[[117 113 128 117 110]
 [133 122 152 108 113]
 [122 113 125 124 115]
 [117 114 149 128 130]
 [156 119 142 125 124]]
->
[[113 128]
 [122 152]]

[[154 119 116]
 [154 130 147]
 [130 144 101]
 [113 126 144]
 [101 113 118]]
->
[[119 116]
 [130 147]]

[[138 124 110]
 [152 141 103]
 [126 109 114]]
->
[[124 110]
 [141 103]]

[[104 132 125]
 [114 145 113]
 [122 133 115]
 [134 110 119]
 [123 143 109]]
->
[[132 125]
 [145 113]]

[[129 127 142]
 [125 113 124]
 [126 147 116]
 [128 156 124]]
->
[[127 142]
 [113 124]]

[[140 129 128]
 [104 125 132]
 [129 132 147]]
->
[[129 128]
 [125 132]]

[[125 123 110 131 118]
 [141 129 129 122 127]
 [141 114 134 106 119]
 [124 124 138 142 131]]
->
[[123 110]
 [129 129]]

[[137 132 147 135]
 [152  99 118 111]]
->
[[132 147]
 [ 99 118]]
---
[[143 130 124]
 [157 115 109]
 [132 137 134]
 [149 125 120]]
->
[[130 124]
 [115 109]]

[[118 141 123 103]
 [127 132 133 152]
 [124 120 130 136]
 [120 149 128 122]]
->
[[141 123]
 [132 133]]

[[113 146 118]
 [144 111 150]]
->
[[146 118]
 [111 150]]

[[122 143 117]
 [128 128 128]
 [121 144 117]
 [118 151 111]
 [139 104 146]]
->
[[143 117]
 [128 128]]

[[148 126 132 140]
 [135 135 151 130]
 [130 129 145 121]]
->
[[126 132]
 [135 151]]

[[100 142 112]
 [146 111 102]
 [121 149  98]
 [143 121  99]
 [113 156 121]]
->
[[142 112]
 [111 102]]

[[107 114 119]
 [106 114 118]]
->
[[114 119]
 [114 118]]
---
[[134 105 119]
 [110 109 147]
 [142 109 116]
 [146 147 143]
 [121 145 122]
 [123 133 122]
 [129 110 136]
 [137 109 109]
 [150 152 151]]
->
[[105 119 134]
 [109 147 110]
 [109 116 142]
 [147 143 146]
 [145 122 121]
 [133 122 123]
 [110 136 129]
 [109 109 137]
 [152 151 150]]

[[132 131 130 127 127 124 127 124 125 121 122 121 120]
 [131 130 130 129 129 128 128 128 128 128 129 129 129]
 [127 126 130 129 130 132 133 132 134 135 136 135 136]
 [109 117 121 126 131 136 140 144 149 152 156 157 151]]
->
[[131 130 127 127 124 127 124 125 121 122 121 120 132]
 [130 130 129 129 128 128 128 128 128 129 129 129 131]
 [126 130 129 130 132 133 132 134 135 136 135 136 127]
 [117 121 126 131 136 140 144 149 152 156 157 151 109]]

[[121 148 134]
 [132 142 108]
 [132 150 142]
 [127 145 106]
 [131 147 118]
 [119 148 115]
 [113 151 145]
 [124 146 141]]
->
[[148 134 121]
 [142 108 132]
 [150 142 132]
 [145 106 127]
 [147 118 131]
 [148 115 119]
 [151 145 113]
 [146 141 124]]

[[148 140 145 150 137 149]
 [141 141 140 142 139 142]
 [111 123 111 107 121 111]
 [144 139 139 142 132 144]]
->
[[140 145 150 137 149 148]
 [141 140 142 139 142 141]
 [123 111 107 121 111 111]
 [139 139 142 132 144 144]]

[[116 130 132 143 138 115 132 127 127 144 116 147]
 [116 129 132 141 138 114 134 124 127 144 114 147]
 [145 130 132 135 127 133 121 128 146 155 117 140]
 [130 126 131 129 128 127 135 126 134 140 134 131]
 [146 131 133 133 126 135 121 128 146 156 112 143]
 [116 129 132 141 138 114 133 124 127 144 115 146]]
->
[[130 132 143 138 115 132 127 127 144 116 147 116]
 [129 132 141 138 114 134 124 127 144 114 147 116]
 [130 132 135 127 133 121 128 146 155 117 140 145]
 [126 131 129 128 127 135 126 134 140 134 131 130]
 [131 133 133 126 135 121 128 146 156 112 143 146]
 [129 132 141 138 114 133 124 127 144 115 146 116]]

[[131 144 137 128 118 113 126 123 143 128 133 130 135]
 [126 137 129 128 133 120 129 125 128 130 139 150 135]
 [128 141 136 126 128 117 128 126 142 132 139 140 134]
 [129 143 136 136 120 128 128 116 146 120 122 121 136]
 [128 137 130 129 128 122 129 125 128 128 138 150 136]
 [128 145 142 126 111 113 128 126 144 130 137 127 136]]
->
[[144 137 128 118 113 126 123 143 128 133 130 135 131]
 [137 129 128 133 120 129 125 128 130 139 150 135 126]
 [141 136 126 128 117 128 126 142 132 139 140 134 128]
 [143 136 136 120 128 128 116 146 120 122 121 136 129]
 [137 130 129 128 122 129 125 128 128 138 150 136 128]
 [145 142 126 111 113 128 126 144 130 137 127 136 128]]

[[140 137 132 138 133 138 137 135 140 139 140 139 141 138 135]
 [103 100 128 127 105 100 121 101 105 101 121 123 108 116 130]]
->
[[137 132 138 133 138 137 135 140 139 140 139 141 138 135 140]
 [100 128 127 105 100 121 101 105 101 121 123 108 116 130 103]]
---
[[121 127 139 115]
 [124 101 133 126]
 [133 124 120 140]
 [123 133 136 117]]
->
[[133 124 120 140]
 [124 101 133 126]
 [123 133 136 117]
 [121 127 139 115]]

[[136 124 126 136 135 140 135]
 [126 117 155 137 133 115 126]
 [135 131 108 128 131 143 137]
 [137 131 107 129 132 146 138]
 [136 128 115 131 133 141 137]
 [136 134 105 126 130 147 136]
 [129 125 134 132 130 127 129]]
->
[[136 134 105 126 130 147 136]
 [137 131 107 129 132 146 138]
 [135 131 108 128 131 143 137]
 [136 128 115 131 133 141 137]
 [136 124 126 136 135 140 135]
 [129 125 134 132 130 127 129]
 [126 117 155 137 133 115 126]]

[[124 138 117 109 128 150 115]
 [115 146 109 127 144 131 114]
 [120 117 129 121 113 117 123]
 [118 154 107 129 154 139 115]
 [117 132 118 104 121 147 110]]
->
[[118 154 107 129 154 139 115]
 [115 146 109 127 144 131 114]
 [124 138 117 109 128 150 115]
 [117 132 118 104 121 147 110]
 [120 117 129 121 113 117 123]]

[[131 135 133 128 128 132]
 [129 133 127 127 128 135]
 [131 134 125 121 124 134]
 [124 141 117 120 104 151]
 [140 108 101 131 120 123]
 [125 116  99 124 110 133]
 [126 138 148 136 146 117]]
->
[[125 116  99 124 110 133]
 [140 108 101 131 120 123]
 [124 141 117 120 104 151]
 [131 134 125 121 124 134]
 [129 133 127 127 128 135]
 [131 135 133 128 128 132]
 [126 138 148 136 146 117]]

[[133 130 127]
 [133 115 129]
 [129 120 130]
 [131 120 132]
 [137 129 100]]
->
[[137 129 100]
 [133 130 127]
 [133 115 129]
 [129 120 130]
 [131 120 132]]

[[126 142 116 133 115 133 134 143 118 131 139 134 134 134 133 149]
 [119 110 122 124 107 131 132 114 123 132 132 135 126 117 138 138]
 [125 108 124 121 134 131 125 102 110 138 135 128 120 129 141 135]
 [119 128 120 118 117 126 131 142 122 138 119 116 133 114 136 135]
 [121 132 115 108 110 130 132 137 129 134 131 137 148 131 153 126]]
->
[[121 132 115 108 110 130 132 137 129 134 131 137 148 131 153 126]
 [126 142 116 133 115 133 134 143 118 131 139 134 134 134 133 149]
 [119 128 120 118 117 126 131 142 122 138 119 116 133 114 136 135]
 [119 110 122 124 107 131 132 114 123 132 132 135 126 117 138 138]
 [125 108 124 121 134 131 125 102 110 138 135 128 120 129 141 135]]

[[118 129 154 145 126 145 130 124]
 [141 103 111 116 109 150 145 110]]
->
[[141 103 111 116 109 150 145 110]
 [118 129 154 145 126 145 130 124]]

[[126 119 128 140 118 148]
 [137 123 122 136 104 130]]
->
[[137 123 122 136 104 130]
 [126 119 128 140 118 148]]
---
[[136 145 124 130 117]
 [123 110 125 125 149]
 [145 127 117 151 125]
 [115 118 138 123 134]]
->
[[110 125]
 [127 117]]

[[120 126 120 121]
 [154 123 119 155]
 [113 123 131 113]]
->
[[123 119]
 [123 131]]

[[131 126 129 128]
 [120 124 129 130]
 [120 122 135 130]
 [112 116 151 132]
 [129 132 128 127]]
->
[[124 129]
 [122 135]]

[[128 127 128 129 128]
 [127 127 128 128 126]
 [131 123 124 102 130]
 [128 127 128 128 128]]
->
[[127 128]
 [123 124]]

[[128 120 106 131 134]
 [139 121 125 135 126]
 [129 135 152 125 121]
 [129 135 128 126 121]]
->
[[121 125]
 [135 152]]

[[134 125 130 130]
 [134 145 130 130]
 [157 120 129 116]
 [134 125 130 122]]
->
[[145 130]
 [120 129]]

[[140 123 131 120 130]
 [123 129 128 146 123]
 [131 125 125 141 127]
 [125 135 133 106 124]]
->
[[129 128]
 [125 125]]

[[122 134 148]
 [119 150 115]
 [128 131 117]]
->
[[150 115]
 [131 117]]

[[102 124 153]
 [108 132 105]
 [125  99 103]
 [138 122 120]]
->
[[132 105]
 [ 99 103]]
